In the rows, 128 means zero.
Each named turn below is shown by a few rows before and after it. Which turns, in which order, take the first row of each later pair to the second? The first pair is answered.
mak:
[145 121 178 156  69 114 101 139 127 133 109 106 104 125 131 124 120 123
  99 116] => [150 148 183 146  75 116 104 141 148 140  96 118 118 129 121 138 126 129
  96 109]
[142 159 117 150 130 114 105 140 147 103 147 142 153 110 166 151 115 123
 112 100] => [125 123 122 171 111 112 123 117 111  99 156 118 135 118 181 128 109 134
 101 120]
[170  91 147 190 147 128 114 120 140 121 139  88 119 118  58 144 114 118
  83 165] => [188  98 107 164 115 152 114 107 169 125 124  97 124 124  48 157 121 133
  82 151]
[133 114 131  97 141 141 129 140 137 124  97 139 144 142 132 136 133 137
 144 144] => [123 111 141 111 140 129 139 143 117 117 118 130 131 143 141 121 122 122
 150 151]
fivus:
[124 151 154  98 210  60 116 190 151 128 140 142 140 136 166 134 120 106
 163 148] => [114 138 187 154 202  62 101 188 111 119 155 131 125 135 144 130 118  87
 151 161]
[129 153 123 143 124  96 157 127  99 127 138 109 146 154 159 119 120 157
 111 114] => [123 159 126 139 128 100 161 121 105 117 134 103 153 153 165 114 123 143
 114 118]
[135 137 109  65 177 106 141 156 148 139 109 138 159 145 157 139 131 133
 163 109] => [119 109 134  91 201  99 131 169 115 130 125 137 134 132 152  99 135 111
 171 135]
pitub:
[153 147 114 128 102 145 117 122 132 135 105 142 118 118  93 145 146 130
 108 132] => [139 117 125  91 114 149 143 121 132 127  95 148 109 120 114 134 157 132
 141 150]
[138 119 120 112 117 125 142 107 136 132 119 121 114 121 124 137 119 141
 135 132] => [130 123 118 112 116 131 136 109 145 138 124 120 119 119 129 129 127 153
 140 131]
[152  91 139  93 143 127 118 137 159 130 104 169 119 129 116 145 157 112
 143 150] => [156 121 128  92 160  95 132 151 162 124 113 150 164 137 156 158 139 124
 149 131]
Pairs:
(2 to 3 turns a pair)
[174 139 102 124  85 146  80 137 177 117  73 137 144 117  76 145 142  94
  95 109] => [167 167 102 111 114 113 103 150 181 122  87 108 211 144 139 145 128 117
 115 102]
pitub pitub pitub
[141  97  93  30 117 152 165 112 136 138 118 136 141 150 162 118 135 198
 134 113] => [154 124  90 120  56 162 125  88 141 137 126 136 127 138 102 158 132 195
  84  99]
pitub pitub
[ 80  12 205  93 122 133 176 134 105 131 119 144  89 107 121  72 159 109
 175 114] => [ 82  50 214  85 166  97 149 170 141 138 132 172 100 107 116  91 156  79
 191 119]
mak mak
[140 187 146 131 124  86 108 167 154 176 144 148 153 109 148 124 123  95
 134 102] => [144 194 122 127  96 102 108 142 169 176 135 134 165 125 142 124 125 126
 124  87]
mak fivus mak
[120  68 129 121 156 159 140 155 109 146  93 158 105 142 131  69 155 100
 166 169] => [141 134  89 109 128 133 171 137 125 137  99 110 176 166 193  78 135 156
 150 123]
pitub mak
[148 161 106  78 125 147 162 107 133 137 141 107 176 130 168 128 116 147
 158 100] => [148 141 100 105  98 157 161  76 104 130 135  93 160 122 171 120 123 156
 140 112]
mak fivus mak
[114 120 165 125 133 121  96 125 159 129 131 176  99 115 109 142 122  84
 159 148] => [100  97 181 143 135 137 108 112 126 134 131 152  76 110 109 110 119  94
 147 165]
mak mak mak
[103  57 148 148 188 137 178 166  77 132 143 147  97 125 120  95 162 137
 142 145] => [118 103 142 135 206 116 157 197 120 134 145 179 120 134 110 135 154 110
 163 143]
mak mak
